One turning vector, and how many ticks it has turned
The counts run from 0 to 937.
[-1.13 -1.78  0.26 -2.07  0.48  2.02  0.46  1.67  0.12  1.47 -1.31  1.01
 -1.92 -2.74  1.58 -1.72 -1.88  0.13  1.48 -2.00  0.84  1.00  1.14 -2.37
 -2.51 -1.41 -1.41 -3.20  1.70 -0.19  0.85  0.57  1.81  1.88  0.07  0.56
 -2.40  2.15  0.98]	852
[ 0.07 -2.50 -0.80 -2.25  0.66  0.41  3.08 -2.04  1.55 -5.15  1.26 -0.93
 -2.21 -1.09  2.66 -0.11  1.06  0.23  1.94 -0.32  0.32 -0.97 -0.13 -1.07
 -0.57  0.53 -0.48  2.41  0.14  1.46  0.54 -1.55 -1.14  0.84  1.20 -1.31
 -1.78 -1.16  0.23]	887
[ 2.12  1.80 -3.89 -1.16  2.78 -0.19  1.54 -3.35 -0.33  1.63 -0.15  1.31
 -0.65  1.45  1.24 -0.69 -1.77 -0.05 -0.79  2.30  2.22 -0.09  0.45  1.57
  0.18 -0.11  2.47 -2.01  0.10  0.09 -1.05  0.46  1.27  1.55  0.50 -0.89
  1.17  2.71 -1.33]	297
[-0.17 -0.79 -0.32 -0.03 -1.21 -2.40 -1.21 -2.65  1.85 -0.73  0.32 -0.01
  1.04 -0.40 -0.08 -3.01 -0.16  1.34  2.03 -0.69 -2.09 -0.20 -1.35 -2.76
 -2.09 -0.40 -3.06  1.82  0.84  1.33  2.07 -0.20  1.85 -3.29  1.63 -1.41
 -0.93 -0.58 -2.75]	245
[-0.19 -0.41 -0.45  0.73 -0.56  1.55  3.15  0.62 -0.18 -2.74 -0.10  1.05
 -2.07  1.97  1.73  0.89 -0.93  1.43  1.56  1.98  1.90 -1.31 -0.41 -0.76
 -2.33 -1.65  0.28  0.11 -1.87  1.08  0.33  0.91  2.61 -1.13 -0.71 -3.37
 -2.93  2.02  0.99]	103
[-1.43  0.73 -1.75  0.89 -0.96 -2.42  1.98 -2.03 -1.93  0.74  0.31  2.44
 -2.20  0.05 -3.27 -1.53 -0.52  1.12  0.33  1.88 -2.70  1.11 -0.81  0.49
 -1.92  0.52  0.77  1.21 -1.04 -0.18 -1.36 -0.39 -0.96  0.42 -1.21  0.21
  2.73 -0.31 -4.16]	455
[ 0.43 -2.79 -0.60 -3.77  1.89 -0.02  0.49 -2.76  1.16  2.31  1.32 -0.76
  3.21  1.79  3.11 -0.50  2.02  1.28  0.75  1.31  1.15 -1.42 -0.32 -0.63
 -0.60  0.21  0.39  1.32 -0.01  2.10  0.04  2.42  1.50 -1.80  0.47  0.17
 -0.70 -1.08  2.11]	572
[ 1.06 -0.39  1.28  0.41 -0.21  3.69  1.33  1.16 -0.10 -1.01  0.95  0.84
 -3.12  0.39  2.32  1.28 -1.38  0.44 -1.85 -1.42  1.96  0.12  0.34  3.90
  2.39  1.26  2.62 -1.49 -0.58 -0.79  0.82  0.22 -2.24  0.81  0.85 -1.36
 -0.85 -1.53  0.96]	21
[ 1.08 -0.27  0.01 -1.91  2.01 -0.02  1.55 -0.53  0.99  2.57  1.99  0.59
  0.68  0.98  0.96 -2.14 -0.74 -3.01 -0.97 -2.25 -0.77  2.07 -0.37  2.47
  1.99 -0.20 -0.03  0.52 -0.14 -3.06  0.31 -1.33  0.51  2.52  1.05  2.07
  0.02 -2.16 -2.17]	489
[-1.10 -1.16 -2.74 -3.44 -1.83  1.36  0.26  0.11 -0.59 -2.37 -0.77  0.15
 -1.75 -0.56 -1.51  0.78 -1.34  1.93  2.85 -0.11 -1.33  0.25 -1.19  0.03
 -1.11 -1.54 -0.03 -1.06 -0.38  4.23  1.80  0.14  0.52 -2.21 -2.92  1.24
  1.10  0.98 -2.44]	430
[-1.73  0.23 -3.01  2.49  1.86 -0.84  0.22 -1.54  1.49 -2.33 -0.37 -0.94
 -3.03  0.92 -2.07 -1.10  1.97 -0.11 -0.15 -1.11 -0.71  0.26 -2.61  1.87
  2.36 -1.62  1.06 -0.20 -1.15 -0.35 -1.13  0.43 -0.64  1.92  2.02 -0.27
 -1.15 -2.68  1.90]	157
[-0.24  0.41 -2.26 -1.50  0.71  0.27 -1.26 -0.42 -0.24  2.79  1.68  1.08
  1.09 -1.68 -0.72 -0.79 -2.56 -1.16 -0.69 -1.97 -3.01  1.86 -0.16  2.57
  0.27 -0.01  1.04 -1.97  0.14 -0.39  0.24 -2.02  0.04  2.69 -0.38  4.54
  0.92 -1.14 -2.21]	325
[-0.24  0.06 -0.85  2.37  1.19 -2.69  1.11 -2.56 -1.85  1.58  1.15  0.22
 -0.34  2.02 -2.96 -1.38  0.38 -1.37 -0.38  0.92 -1.46  0.99 -1.39  1.73
  1.37  0.83  0.80  2.32 -1.12 -1.26 -3.26 -0.69  0.42  2.24  1.09  0.90
  0.84 -2.18 -1.48]	473
[-2.55  0.38  0.39  0.34 -1.81 -0.36 -2.99 -0.07 -3.23  1.74  0.20  0.42
  1.08 -1.17 -3.07 -2.20 -3.05  0.56  1.11 -1.93 -1.03  0.98  1.52  1.58
  0.27 -0.48 -2.03 -1.43  0.90  1.58 -0.89 -2.28  2.91  1.61 -0.69  1.21
  0.58 -0.46 -0.17]	820
[ 0.78  1.89 -0.46  0.51  2.82  0.71 -0.41 -1.15  0.54  0.13 -0.67 -2.85
 -1.38 -0.84 -1.29 -1.41 -1.59 -2.27  1.16 -1.23  0.63 -0.57  1.10  1.58
  3.07 -1.84 -1.24 -0.98  0.55 -0.97 -1.85 -2.65  3.59  1.73  1.55 -0.35
 -1.66 -1.31  1.36]	815
[ 0.13  1.67 -3.14 -0.49  2.53  2.04 -1.36  0.22 -1.88 -1.88  1.27  0.69
 -3.01  1.48 -0.64 -0.29  0.92  2.48 -0.51 -0.76 -0.20 -0.99 -0.16  0.85
  0.43 -1.07  1.54 -4.13 -1.44  2.01  1.97 -1.37  0.99 -2.11 -0.28 -1.64
 -0.30  1.20 -1.61]	924
[ 0.31  1.58 -3.18  2.50  1.03  0.56 -1.71 -0.97 -0.38 -0.62 -0.82 -1.11
 -1.40  1.06 -1.08 -0.44 -1.42  1.23 -0.89 -2.66  1.24  0.64 -1.33  3.65
  3.69 -1.35  1.84 -3.13  1.07  2.32 -1.90  0.54 -0.04  1.40  0.86  1.14
  0.25 -0.93  0.95]	321
[ 1.17  1.87  0.79  3.00 -0.16  0.16  1.33 -1.72  1.26  2.75  1.94  0.03
  0.48  1.23  0.38 -0.16 -2.27 -1.81 -1.58  0.49  0.90 -1.36  0.45  3.05
  1.71 -1.65 -0.15  0.91 -0.91 -3.75 -1.46 -0.06  1.18  0.78  0.21  0.28
  0.70 -3.35  1.76]	808
[ 0.06 -0.69 -3.10 -0.27  0.48  1.64 -0.25 -2.20 -0.01  0.60  3.02  1.69
 -0.92 -0.22  1.75 -0.62  1.30  3.35 -2.33 -0.56 -0.22 -1.07  1.00 -1.22
 -2.25 -1.89  1.85 -2.46 -0.42  0.63  0.31 -0.17 -1.81 -1.06 -1.91  2.51
  1.81  0.30  2.09]	908
[ 0.13 -0.61  0.78  0.98 -0.39 -1.57 -1.20 -2.53 -0.55  1.15 -0.92 -1.01
  0.65  1.46 -0.16 -0.53 -0.35  2.64  0.64  0.74  2.37 -2.65  0.56  0.00
 -1.02  1.25 -2.48  2.33  1.66  2.95 -0.02  3.61 -0.82 -2.01  1.41 -0.94
 -1.63 -2.47  0.34]	556
[ 1.95  0.17 -1.29 -1.09  1.25  2.90  1.19 -0.10 -0.17  0.80 -0.69  1.00
 -2.84 -1.33  2.22 -0.82 -1.06  0.07 -2.03 -1.78  1.28  2.47 -0.19  1.71
  1.49  0.82  2.44 -4.24  1.03 -0.95 -0.17  0.44 -0.75  1.65  1.23 -0.95
  0.34  2.34 -0.80]	13
[-1.52 -2.06  2.58 -0.61 -1.18 -1.24 -1.03  0.51 -2.98 -0.50  0.18 -0.47
 -0.75 -1.47 -0.84 -1.25 -1.68  0.70  2.58 -1.28  0.47  0.11  1.99 -0.01
 -0.13  2.23 -1.83  1.57  2.77  2.11  1.23 -1.59  0.45 -0.09  2.12 -1.92
 -1.99 -1.30 -2.75]	374
[-0.21 -0.82 -0.54 -2.54 -0.86  1.37  1.88 -1.08  0.41 -3.61 -0.32  0.02
 -2.41 -0.51  0.01 -1.82 -0.79  2.15 -0.47 -0.74  1.09 -0.52  1.70 -1.03
 -3.18  0.88 -4.04  1.01  0.38  1.56  1.38 -0.21 -2.33 -0.47 -2.25 -1.86
  0.03  0.49 -1.58]	722
[ 2.09  0.96 -0.27  0.12  1.24  3.22 -0.42  0.33 -2.59 -1.01  1.49 -0.04
 -2.66 -2.87  0.35 -0.10 -2.12  0.22 -1.12 -1.73 -0.39  0.07  1.72  1.06
 -0.26  2.44  0.93 -1.88  0.34  0.65 -0.67 -4.10  0.29  2.05  0.84 -1.24
 -1.14  1.55 -1.19]	31
[-0.42  0.34 -0.07  2.39 -0.63 -2.04 -0.24 -1.81 -1.14  1.08  0.82  1.49
  0.00  3.45  0.00 -1.76 -1.31  1.05 -0.96 -1.56  1.61  1.12 -0.57  3.83
  3.93 -0.45  1.36 -0.74  2.25 -0.04 -0.40  1.52 -1.35  0.30  1.40 -0.22
  1.51 -2.82 -1.48]	483
[ 0.97 -1.24  2.81  1.30  0.89  1.62  0.58  0.84 -1.07 -0.19 -1.18 -2.93
 -3.27 -2.75 -2.08 -0.65  0.62 -1.62  1.06 -1.73  0.05 -0.05 -0.12 -0.84
 -0.27  1.29 -1.63  2.54  0.66 -0.68 -2.99 -0.79  1.23  1.17  1.45 -0.40
 -3.35 -1.86  1.00]	367
[ 3.68  0.85  0.78 -1.03  0.68  2.71  0.13 -1.82  1.27  2.10  0.78 -1.55
  1.60 -0.56  3.22 -2.09 -1.76  0.57 -2.24 -1.89  1.96 -0.30  2.21 -1.10
 -1.48 -0.33 -2.41 -1.57  1.15 -0.65 -0.86 -0.29  1.27 -0.93 -0.33 -0.60
 -0.15  1.51  1.08]	224
[-0.21 -0.06  1.89  2.05 -0.96  2.07 -1.13  2.94 -0.44  2.46  2.23  1.56
  0.67  0.82  2.69  0.29 -3.21  0.46 -0.71 -0.59  1.44 -0.63  0.27  1.78
 -1.85  0.63  0.06 -0.74 -0.93 -1.27  1.25  1.04  0.75  1.28  1.78 -0.29
 -4.49 -0.63  1.98]	680
[-0.26 -1.75 -0.08 -0.94 -1.00  0.42  1.37 -1.15 -0.58 -2.42 -0.04  1.00
 -0.55  2.71  1.50 -2.48  0.93  3.43 -0.60 -0.79  3.10 -0.32  1.24 -1.63
 -1.79 -0.61 -2.32 -0.64  1.12  2.23  1.45  1.98 -0.55 -1.87 -0.52 -3.67
 -0.18  0.39 -0.03]	566
[-1.02  0.31 -1.49 -0.74  0.02 -2.61  2.46 -2.51 -0.92 -1.49  0.09  1.18
 -3.21  0.64 -3.32 -2.12 -0.08  0.16  1.18  1.21 -1.67  1.50 -1.25  1.48
  0.17  0.28 -0.11  1.78 -0.10  0.07 -0.19 -0.89 -0.88 -0.91  0.26 -1.53
  2.75 -1.11 -4.77]	456
[ 0.12 -0.01 -1.96 -0.87  3.07  0.84 -0.41  0.38  0.00 -0.17 -0.35 -0.26
 -2.72  0.98  0.40  1.48 -0.56 -0.63  0.43 -0.20  1.28 -0.07 -2.01  4.00
  3.47  0.75  2.97 -1.05 -0.51  0.51  1.26  1.52 -1.44  1.62  2.95  0.06
 -2.41 -1.52 -0.79]	3
[ 0.53  1.60 -3.02  1.39  0.70  1.28 -0.22 -0.68 -0.82 -0.04  2.81  2.80
 -0.75  0.84  1.35  2.22 -1.91  1.99  0.04  2.51 -1.18 -1.58 -1.07  2.20
 -0.99  0.00  3.81 -1.79 -2.02  1.29  2.09 -0.80  0.00 -1.75 -0.49 -0.63
 -0.56  0.69 -1.21]	607
[ 2.01  1.58  0.92  4.71 -0.70  1.97  0.13 -0.81 -1.10 -1.80  0.31 -0.77
 -3.36 -0.18 -0.09 -0.12 -1.00  1.38 -2.76 -1.59  1.36  0.41 -0.61  2.39
  0.84  2.59  0.93 -0.26  0.16  0.40 -2.26  0.22 -1.77  0.84  1.12 -2.12
 -1.59 -0.36  0.74]	29
[ 1.53  1.39  0.07 -0.65  1.94  1.13 -1.24 -0.09  1.26  2.23 -2.02 -1.71
 -1.23  0.08 -0.61 -1.29 -2.98 -1.90  0.27 -1.83  2.74 -1.01  1.53  2.47
  3.27 -2.27 -2.30 -2.10  1.55 -1.28  0.68  0.47  1.56  0.35  0.01  1.16
  0.14 -2.21  0.68]	824
[ 3.31 -0.54  2.62 -0.31  1.43  1.71  1.17 -1.49  0.54  3.36  1.08 -3.02
 -0.18 -1.74  2.76 -0.73  0.14 -1.77 -0.92 -1.03  0.64 -0.30  0.49  0.05
  0.84  1.97  0.04  1.50  0.59 -1.56 -2.71 -0.80  1.98  0.96  2.09  0.13
 -1.63 -0.83  1.82]	206
[ 1.31  1.19 -2.75 -2.50  0.37  0.10  2.74  0.74 -0.58 -1.42 -0.05  1.50
 -1.19 -0.17 -0.01  1.42 -3.94  0.00  3.03  2.12  0.32 -1.48  0.74  0.39
 -2.72 -0.42 -0.68  0.45 -0.23  1.84  1.18 -0.80  0.69  0.57 -1.79  0.43
 -0.40  2.25 -4.01]	113
[-0.48 -3.44  2.09 -2.98 -0.14  1.04  1.13 -2.54  0.06  1.27  0.49 -0.97
  0.95 -3.11  0.37 -2.18  0.22 -1.10  0.64 -0.11 -1.16 -0.06  1.25 -2.57
 -3.18  1.78 -2.75  2.90 -0.18 -0.64 -1.41 -0.99  1.65  1.00 -0.19 -0.46
 -1.24 -0.73  0.91]	545
[ 2.08  0.26 -2.05  1.83 -0.25  1.28  1.10 -0.40  0.23 -1.38 -0.75 -0.35
 -0.67  1.61  1.50 -1.49 -1.13  3.06 -0.05 -2.21  1.57 -1.04  0.36 -2.88
 -3.26 -1.80 -2.29 -1.53  1.40  2.46 -0.64  0.88  0.77 -1.32 -1.15  0.71
 -1.61  2.77  0.48]	404
[-2.57 -1.62 -2.65 -0.10  1.54 -0.33 -0.08 -1.64  0.28 -2.15 -0.49 -1.23
 -1.36  0.22 -3.45 -1.35  1.88 -0.72  0.02 -1.41 -1.76  1.77 -2.89  1.82
  2.31 -1.10  0.99  0.03 -1.45  0.74 -2.09 -0.07  0.59  2.68  1.51  0.62
  0.07 -2.33  1.81]	156
